(in the rows, 128 means zero)
Each path below is one point turned by a fixed rotation once a step. After each direction that follows a path, write how fast that rotation turns it, in degrees per step (0 if it stays still).
Each turn is a multiple of 5 degrees from 10 to 175, or 0.
Each row of a path follows its step; steps can be skipped.
Path 1:
step 0: [135 133 128 134 129 130 136 123 119 130 123 132 121 132 135 131 135 132
 134 126 125 131 123 128 130 132 126 128]
step 1: [125 129 132 131 133 133 126 135 124 130 130 129 134 130 132 127 121 125
 126 121 139 130 133 126 136 131 123 133]
step 2: [127 125 126 127 124 134 129 122 131 141 126 124 132 123 128 125 126 126
 126 122 126 134 119 131 118 129 130 127]
step 3: [129 122 136 125 119 127 125 133 126 129 121 129 122 122 129 128 126 136
 130 127 125 119 125 132 138 129 128 128]
step 4: [128 131 123 132 128 126 128 126 120 126 135 126 127 137 128 126 133 130
 121 120 127 123 129 131 128 140 135 128]
step 5: [128 118 125 125 135 134 133 126 128 130 126 130 126 133 133 132 118 122
 124 134 131 131 126 133 132 132 124 126]
step 6: [130 132 126 129 119 134 125 124 122 128 131 131 130 116 136 128 136 130
 124 129 131 131 124 131 127 129 121 130]
step 7: [128 122 128 131 127 128 125 127 130 137 120 137 123 133 130 126 131 134
 126 121 131 128 132 121 133 126 132 136]
step 8: [127 124 135 130 130 135 134 130 123 127 131 116 128 133 128 118 133 126
 131 123 127 131 121 131 129 130 126 131]
step 9: [132 122 130 127 127 122 128 132 122 132 128 135 138 126 124 131 120 130
 124 127 135 126 118 129 128 134 128 122]
step 10: [128 128 125 132 118 128 126 130 129 135 134 124 116 126 136 129 126 124
 120 129 125 121 128 126 124 132 126 130]
step 11: [126 129 135 129 134 129 125 119 128 132 127 138 126 134 133 126 131 131
 126 130 121 128 126 137 138 131 128 126]
Directions:
[122 129 131 129 126 130 127 129 127 127 132 125 129 128 130 126 130 131
 128 130 129 128 131 128 126 129 127 126] -> 160
Path 2:
step 0: [132 122 125 133 140 132 126 127 139 122 123 129 134 131 128 131 127 137
 128 127 124 117 124 132 123 135 133 125]
step 1: [123 136 132 123 135 134 129 120 126 134 118 126 116 133 134 127 122 131
 120 129 127 130 127 119 121 126 127 128]
step 2: [126 127 122 131 128 135 127 134 126 121 133 121 134 130 138 124 124 125
 122 126 117 125 138 128 130 119 133 127]
step 3: [132 132 122 139 133 127 127 126 131 123 119 127 130 127 117 132 121 136
 122 122 122 121 126 127 127 137 129 132]
step 4: [126 139 131 126 126 135 130 124 130 140 116 127 124 137 139 125 133 135
 129 129 122 128 128 131 127 125 128 131]
step 5: [128 125 133 128 131 139 124 135 136 116 131 128 133 125 133 125 128 133
 123 124 123 125 138 124 124 120 125 125]
step 6: [126 133 123 139 144 126 129 130 124 133 125 124 130 128 125 128 121 138
 125 128 131 122 125 125 119 132 132 131]
step 7: [119 126 130 130 127 132 127 121 128 128 122 122 116 139 136 123 127 128
 128 127 114 127 128 132 130 125 128 132]
step 8: [130 138 130 123 132 134 128 136 131 119 130 129 134 125 128 134 127 130
 123 116 115 125 133 123 129 126 131 128]
step 9: [133 131 116 139 134 130 127 126 134 132 120 129 127 126 134 125 127 139
 126 127 133 126 126 125 127 128 132 139]
step 10: [126 130 137 135 126 135 132 125 127 128 124 123 118 133 129 118 127 133
 133 125 118 128 138 127 124 127 121 123]
step 11: [123 134 135 132 135 128 120 138 126 121 131 122 139 127 134 137 130 137
 126 125 119 127 125 127 125 125 131 129]
Directions:
[131 128 127 124 130 131 130 127 132 128 127 132 127 126 132 127 129 128
 128 127 132 128 129 125 126 127 129 127] -> 90
[130 129 126 130 133 128 127 131 127 124 127 130 129 125 127 132 127 127
 130 131 129 124 127 129 131 127 127 128] -> 125
[129 132 127 127 130 128 131 131 124 133 129 128 131 129 129 128 128 128
 131 128 127 127 129 129 127 128 131 126] -> 160
[129 129 128 127 128 128 123 129 126 130 126 132 128 128 128 126 122 129
 129 128 129 130 125 129 127 129 128 129] -> 130
[130 127 129 126 127 132 127 129 123 127 131 130 129 128 130 130 130 127
 126 128 125 130 127 127 127 124 125 129] -> 120
